Each thing below was measured twice, in two different ways. The second way is not exact.
First some of them both ways: the first way, then the second way, then a blank line.
[ 24 -14   2 111  16  48  -2  14 -43  21 -26  50   2 -71]
[-32  55  22 -78 -37  25 -12 -17]

[ 12 -63  18 123  42   7 -18 -10 -37  -3  23  29  31 -30]
[ 12  20  23 -29  -9  24 -29  21]

[-34  -6   5  16  51 -42 -22 -75  22 -40 108  30   3  -5]
[ 77  -5   1  22  15 -26 -56 -68]

[ -29   23  -38 -110  -19   -4   23   13   12  -11   20  -76   27   47]
[ -6 -80 -14  40  49   9  30  53]

[ 38  -1 -25  60 -82  42  25  14 -42  53 -79  -3   3  11]
[-78  15  52 -82  -2  47  31  67]

[ 25  -1 -13  89 -17  65  14  20 -41  58 -64  33   4 -43]
[-72  39  36 -99 -32  55  14  15]

[  2 -45  69 -31  63 -65  -1 -51  14 -39  58  35  -9  35]
[ 91  24 -38 109  -6 -51 -30 -32]

[  0  13  29 -84   4 -58  17 -45  36 -62  73  -7 -33  27]
[ 57 -37 -41  98  10 -27  -2 -28]

[-15 -36 -28 103  23  65   0  40 -10  17   0  -7  62 -46]
[-10  51  54 -76  20  37 -16  21]

[ 10 -75   0 122  24  20  -8  -6 -28   3  35   0  51   3]
[ 25  -9  29 -45  22  27 -30  27]

[  2 -11 -34 114  22  53 -31 -11 -23  53   2  32  31 -46]
[-32  30  50 -99 -17  36 -25  -1]

[-22 -41 -33 101   0  60 -18  51  -1  18  -9 -29  56 -27]
[-35   6  55 -63  11  33  -9  17]

[ -3 -27 -44  87 -55  51   0  47  -7  40 -40 -44  42   6]
[-54 -17  44 -66   2  57  15  51]

[-44   5  18 -31  51 -39 -36   5  52 -79  66   9 -12 -53]
[ 41   7 -57  61  -1 -61 -33 -76]

[   2    1   48 -100  -27  -77   23   10   35  -46   -2  -38  -28   13]
[ 26 -25 -77 101  14 -57   0  -9]

[ 26   3 -22  66 -38  70  50  11 -36  70 -65  16  29 -18]
[ -79   10   61 -105  -11   45   11   59]

[ -5  61 -51 -67 -47  17 -39   3  24  24 -50 -11 -33  71]
[-47 -24  28   1  -4 -18  41  17]

[-24  45 -35 -90 -39   0 -18   5  47  31 -31 -39 -13  71]
[-23 -39  42  31  -9 -14  26  25]

[ -29   29   12 -111  -10  -47   -8   12   65  -31   16  -31  -28   24]
[ 11 -62 -41  83   4 -16  10 -12]

[  0 -62   4 127  23   3 -12 -27 -25   8  49  15  27 -18]
[ 26  22  31 -23  26  21 -52  23]

[ -35   21    7 -115   22  -39   12    8   42  -52   47  -37    1   10]
[ 42 -36 -38  83  28 -23 -24 -18]

[ 17  33  48 -18  53 -11  26 -37 -13 -23   6  98 -39 -77]
[ 41  57 -37 -16 -62   4 -28 -73]

[-42 -42 -44  61   8  50 -19  37  27  23  -5 -43  86  28]
[-13 -22  51 -23  12  28 -20  57]

[ 32 -20   9 103  30  46  -6  -3 -57  33 -34  63   0 -44]
[-14  55  16 -76 -29  33 -21 -20]

[-32  20 -53 -87 -27   2  10  12  15  -3  19 -82  35  63]
[-12 -56   8  20  65   1  14  56]

Here are 16 more, measured the second way only, each followed by its number:
[ -3  33  27 -45  -4  30 -26  13] 0
[ 33   0 -42  41 -36 -57 -28 -78] 1
[-58  -7  46 -60  31  29   0  80] 2
[ 24 -39 -32  56  -1 -18  33 -17] 3
[-19   9  55 -61  -9  41 -20  -4] 4
[-33  -5  51 -75  21  37  23  85] 5
[ 25 -21  12 -26  41  37 -48  23] 6
[ 39  50 -68  45  -5 -29  17 -59] 7
[ 25 -61 -17  31  84  14  26  44] 8
[-38  61  45 -96 -18  53   4  10] 9
[ 32 -10 -54  54 -44 -32  27 -66] 10
[  5  -1 -47  43 -15 -25   9 -36] 11
[-39  39  35 -87 -19  54  -7  -5] 12
[ -90   22   62 -107   -6   29   17   35] 13
[-51 -25 -16  57  31 -17  25  47] 14
[ 72  -4 -37  81  -8 -51 -29 -50] 15
Some of them follow, measured the first way. Which numbered row above is each one? Its number follows it:
[-16 -34 -28 113  31  58  -7  20 -16   2  12   8  57 -50] 4
[ -9 -35  54 -30  29 -37 -12  71  57 -40  14 -39 -11 -70] 7
[ 35  -4 -15  91  11  60  -6  -9 -55  65 -52  53   3 -14] 12
[   7   50    8 -127  -20  -37   35  -25    5  -14    7  -13  -33   33] 3
[-12   5  35 -67  56 -54 -46 -40  42 -28  35  24 -38  61] 15
Here are 16 more, measured the second way only, each followed by its number:
[ 18  63 -29  26 -88 -23  -6 -80] 0
[ -4 -23 -41 105  -4 -52  38 -26] 1
[ -9 -10 -56  78  -5 -44  31   1] 2
[ 19  16 -14  88 -49 -56  11 -40] 3
[ 51 -31 -68  40  45 -18   7   4] 4
[ 18 -49 -11  42  29 -23  19  29] 5
[ 65   0 -65 106   3 -40 -13 -57] 6
[-87  53  32 -88 -38  41  49  -2] 7
[-78  10  14 -75 -38  35  13  30] 8
[-16  -7  13   4  11   3  23  13] 9
[ 40  17 -62 -10  -7 -11 -10 -34] 10
[ -73   38   66 -100  -16   59   18   25] 11
[-53 -34  41 -75  38  79  36  77] 12
[  2 -36 -23  63  -7 -57  23 -13] 13
[ -54   37   66 -119  -15   43   -2   27] 14
[  0   2 -33  67 -10 -66   5 -71] 15
Some of them follow, measured the first way. Which numbered row above is each one? Its number follows it:
[  -6   32  -17 -118  -44  -29   27  -11   11  -23    3  -44    3   65] 5
[ 27   2 -20  83 -32  67  28  17 -37  66 -65  21  16 -29] 11
[ 26  13  29 -84  30 -53  39 -63 -52 -36  69   6 -19  21] 4
[ 30  47  29 -79  60 -10  36 -50 -55  -4  -7  74 -29  -8] 10
[ -25   38   -8 -102  -40  -41  -16   14   60   -8   -8  -41  -36   41] 13
Here are 16 more, measured the second way only, each followed by its number:
[106 -39 -28  72  56 -15 -41   9] 0
[ 75  16 -31  45   7 -45 -32 -58] 1
[ 29  10 -49  79  -2 -61  35 -44] 2
[ 34  16 -57  39 -35 -13  15 -58] 3
[-23 -42  -4  32   5 -33  36  49] 4
[ 69   1 -54 121 -10 -50 -20 -63] 5
[  5  31 -12 -52 -33  25 -17 -15] 6
[ 24  20 -37  74 -32 -64  -9 -20] 7
[-45 -24  42 -27 -12 -41  26  31] 8
[-65 -19  39 -38   6  23  40  54] 9
[  4 -54  22 -20  57  49 -15  86] 10
[ 65 -13   0   9  57   0 -28  -9] 11
[ 72 -47 -18  86  18 -30 -36 -50] 12
[-19  50  42 -78  -2  28 -12  -3] 13
[ 18  12   3 -72 -16  15 -22   0] 14
[-54  14  33 -39 -17  54   8  28] 15
Some of them follow, measured the first way. Which numbered row above is each one? Its number follows it:
[  12   50   39 -105   -4  -51   19  -19   22  -22   -4   31  -72  -10] 3
[-11 -33 -22 117  18  55 -17  36 -16   5  -1   4  40 -59] 13
[-50 -27  20 -18  34 -45 -84  43  74 -29   3 -26 -22  -1] 7
[ 39 -42  30 110  31  14   2 -22 -59  19 -10  60   1 -39] 6
[ 56  32 -17 -21 -89  24  25  -4 -33  31 -84  17 -25  44] 9
